(in the rows, 128 means zero)
Each path below is one point turned by a fixed rotation once a step. After each direction that follows a path, write how fast that rotation turns it, in degrees a step (0 if it stays still).
Each turn is a multiple of 5 degrees from 10 to 175, or 0.
Each row of a path follows its step; steps can be skipped.

step 0: [126 129 120 129 128 126 126 120 133 129 122 129 125 135 126 130 122 129
 142 126 132 128 130 126 127 139 123 121 121 124 129 130 128 131 127 130
 147 141 125 125 125 136 130 125 124 130 123 125]
step 1: [127 128 130 123 132 131 142 124 128 119 133 130 136 133 134 131 115 121
 131 128 121 127 124 130 127 131 118 130 130 137 126 133 121 117 130 130
 136 131 123 126 130 121 134 131 124 126 119 132]
step 2: [135 123 130 126 125 136 120 126 124 127 128 136 133 130 140 136 130 130
 131 131 111 130 125 127 135 131 131 132 123 127 135 127 125 122 125 136
 123 136 140 130 125 127 132 134 123 132 127 125]
step 3: [129 121 117 118 125 133 127 122 128 126 121 115 124 130 121 123 134 123
 130 129 119 129 124 123 126 122 128 141 126 126 133 127 136 128 128 133
 129 132 125 133 123 118 130 137 123 134 134 129]
step 4: [136 134 127 116 127 136 139 127 131 137 132 130 130 121 123 123 134 136
 131 134 133 125 137 126 125 121 130 132 127 133 134 136 127 134 128 133
 133 127 125 124 120 134 127 134 127 139 121 123]
step 5: [124 128 137 129 124 128 135 125 127 125 128 123 127 133 132 124 130 130
 138 126 132 134 139 122 137 129 127 132 119 121 133 129 130 126 131 126
 143 133 128 140 124 137 130 127 134 125 117 131]
step 6: [128 127 131 123 127 136 131 128 128 136 128 126 127 132 138 128 112 132
 131 118 120 128 129 125 115 133 117 130 138 130 127 126 124 125 135 123
 134 137 129 132 128 132 132 128 130 133 128 133]
step 7: [127 124 120 129 123 138 123 123 122 120 139 129 132 124 130 126 121 130
 132 123 117 137 128 131 123 132 137 121 129 132 136 126 135 126 122 127
 131 132 134 121 125 127 136 135 121 127 118 129]
step 8: [121 119 123 118 129 131 127 121 131 124 120 133 124 126 129 134 126 121
 137 125 129 122 127 134 124 125 133 127 125 124 141 133 128 121 124 137
 131 127 122 131 126 126 132 143 128 135 137 128]
step 9: [130 137 126 114 130 130 131 126 137 134 138 129 129 129 130 117 138 120
 132 135 118 128 125 130 127 131 129 130 125 132 126 129 126 125 125 137
 129 130 119 136 128 131 132 131 135 135 123 120]
step 10: [133 140 129 121 133 137 124 132 128 129 124 121 133 124 130 130 129 128
 137 135 129 133 128 124 133 133 118 128 118 128 132 135 131 131 129 128
 138 131 136 140 125 130 120 137 126 124 124 135]
Speeds:
[130 131 128 127 126 129 128 128 126 128 128 129 127 129 133 127 129 127
 127 130 128 132 129 131 129 127 129 126 128 131 128 128 129 129 127 128
 128 126 130 125 128 129 128 127 128 129 126 128] | 140

step 0: [131 119 120 124 122 121 126 119 126 128 127 132 120 121 128 132 133 125
 134 134 137 123 125 127 123 124 125 132 125 127 120 127 122 129 128 116
 123 127 137 140 120 129 122 128 127 129 122 132]
step 1: [131 127 124 134 128 122 130 120 126 133 124 133 131 122 127 123 133 118
 124 132 137 127 127 131 137 125 118 128 129 129 125 127 128 131 131 130
 132 125 124 121 121 122 120 142 138 123 120 124]
step 2: [131 123 129 130 123 133 127 125 125 140 124 125 121 129 127 131 127 121
 126 132 129 124 136 138 130 137 128 127 132 134 139 136 124 139 130 137
 131 129 130 131 134 128 126 128 133 132 115 134]
step 3: [124 123 132 126 127 125 124 128 124 129 130 127 110 127 129 135 130 117
 134 119 126 128 135 130 126 127 129 136 130 121 122 119 123 125 134 132
 127 129 134 128 129 128 124 121 130 122 117 123]
step 4: [132 124 134 130 124 122 126 123 131 137 142 130 122 122 132 123 137 119
 127 124 129 130 131 130 126 125 125 130 129 123 125 130 126 132 116 121
 123 121 127 125 117 122 122 126 135 136 129 126]
step 5: [140 117 120 134 132 121 134 130 125 140 134 123 124 122 133 128 120 124
 126 126 137 122 121 138 132 127 128 126 128 133 126 134 123 129 131 136
 122 132 126 133 124 125 125 134 131 128 130 128]
step 6: [134 118 130 135 127 124 120 128 124 135 123 118 126 137 123 124 130 123
 131 136 137 132 142 126 130 120 125 126 126 129 127 130 123 127 135 130
 126 132 132 133 126 124 134 124 129 124 118 123]
step 7: [133 121 126 128 126 131 123 119 133 137 125 131 124 131 128 122 123 122
 133 129 121 138 127 131 124 129 132 128 129 120 127 120 118 124 132 128
 131 122 123 118 121 125 122 124 134 132 117 135]
step 8: [125 129 132 131 125 127 130 120 125 140 129 133 124 117 132 135 123 135
 136 121 128 125 132 137 132 117 137 126 128 136 122 126 125 131 128 130
 126 122 131 129 122 124 124 128 131 139 121 125]
step 9: [124 121 125 137 134 121 125 119 118 137 126 123 124 125 135 118 127 126
 127 120 134 127 138 133 136 127 125 139 123 127 130 130 131 121 126 128
 129 137 128 125 126 134 127 129 127 133 130 123]
step 10: [127 116 123 125 126 130 127 125 127 138 138 122 131 131 125 131 116 125
 122 124 134 132 140 123 128 120 122 134 130 121 139 132 122 129 133 127
 128 120 126 128 128 125 125 124 128 127 129 134]
Speeds:
[129 132 128 126 129 131 128 129 130 126 128 129 132 130 130 129 128 129
 126 128 130 130 127 127 127 128 130 130 127 130 127 126 130 128 125 130
 128 130 127 130 130 129 128 127 128 127 129 128] | 0
[130 127 126 127 128 129 129 128 129 127 126 130 125 126 127 129 128 130
 129 126 127 126 126 128 129 125 130 127 126 129 131 129 125 129 128 132
 127 126 129 132 129 128 129 127 127 128 128 129] | 130
[127 127 128 130 130 130 130 129 125 127 128 127 127 128 127 125 127 127
 126 128 128 126 130 126 128 130 130 128 128 126 128 127 128 125 127 127
 128 130 131 132 130 128 130 128 127 129 125 128] | 110

step 0: [126 128 132 126 133 130 129 135 123 134 132 135 128 132 126 132 131 124
 124 138 137 127 127 129 125 121 122 129 131 124 126 129 123 135 121 136
 132 137 130 117 126 119 121 124 127 125 121 132]
step 1: [122 117 121 129 119 131 129 129 119 124 125 126 123 130 128 133 131 135
 122 124 120 123 127 129 126 132 126 125 134 141 127 130 130 134 134 130
 129 131 120 130 128 135 125 125 127 131 139 129]
step 2: [118 128 127 126 122 124 133 126 131 126 125 125 129 126 133 114 120 125
 133 125 141 125 130 128 133 133 130 130 127 124 129 138 127 126 126 128
 129 132 132 127 132 116 131 133 124 120 132 125]
step 3: [123 127 123 127 129 126 134 131 132 137 121 134 128 131 126 120 133 128
 129 129 123 130 126 131 129 120 127 130 124 127 121 118 122 130 127 121
 132 119 132 118 128 141 126 123 134 126 129 127]
step 4: [129 127 133 139 130 131 120 126 126 120 124 129 132 132 142 126 134 123
 126 131 131 132 124 128 120 138 139 126 130 127 129 134 128 136 127 130
 132 130 124 130 122 130 131 122 128 127 123 132]
step 5: [120 122 127 130 125 130 125 122 131 131 132 120 129 129 126 130 119 136
 134 131 126 124 129 125 127 127 129 139 119 129 127 122 126 120 138 133
 120 124 119 130 129 135 133 136 127 124 123 125]
step 6: [129 141 137 131 128 126 125 133 131 126 122 132 125 124 125 126 130 128
 130 134 134 122 135 121 127 127 119 127 125 130 130 128 125 128 127 125
 133 115 133 132 129 118 131 116 131 133 127 132]
step 7: [135 124 126 127 126 136 125 132 123 130 124 123 134 127 128 129 124 128
 122 122 120 130 140 136 128 127 127 125 134 126 121 129 129 137 127 127
 120 126 121 121 127 132 122 132 129 131 114 133]
step 8: [132 127 130 121 121 127 122 126 129 127 127 135 124 131 118 128 129 122
 125 136 134 117 120 120 129 130 134 132 129 131 128 138 131 125 128 135
 121 134 125 128 118 125 128 131 126 130 131 123]
step 9: [122 129 125 130 132 128 130 126 122 134 120 132 131 120 113 129 125 132
 136 118 124 129 134 130 127 128 123 131 126 134 132 125 130 136 130 125
 135 131 130 131 133 127 129 134 131 119 135 133]
step 10: [129 136 127 123 122 124 137 132 125 126 132 122 123 132 131 119 130 121
 122 127 134 126 129 134 121 129 135 119 130 123 134 130 128 124 129 121
 131 128 127 123 123 125 121 123 137 121 124 133]
Speeds:
[131 127 126 128 127 129 129 129 128 127 126 130 129 127 127 126 127 129
 127 126 128 125 127 127 131 127 127 126 128 129 127 131 124 130 128 131
 126 129 129 129 130 128 125 129 128 128 129 129] | 55
[128 131 129 128 124 129 127 126 128 129 128 127 129 128 128 127 127 128
 129 127 131 129 128 130 131 127 128 126 131 130 127 126 128 126 127 126
 128 127 130 126 129 129 129 127 130 129 127 129] | 95
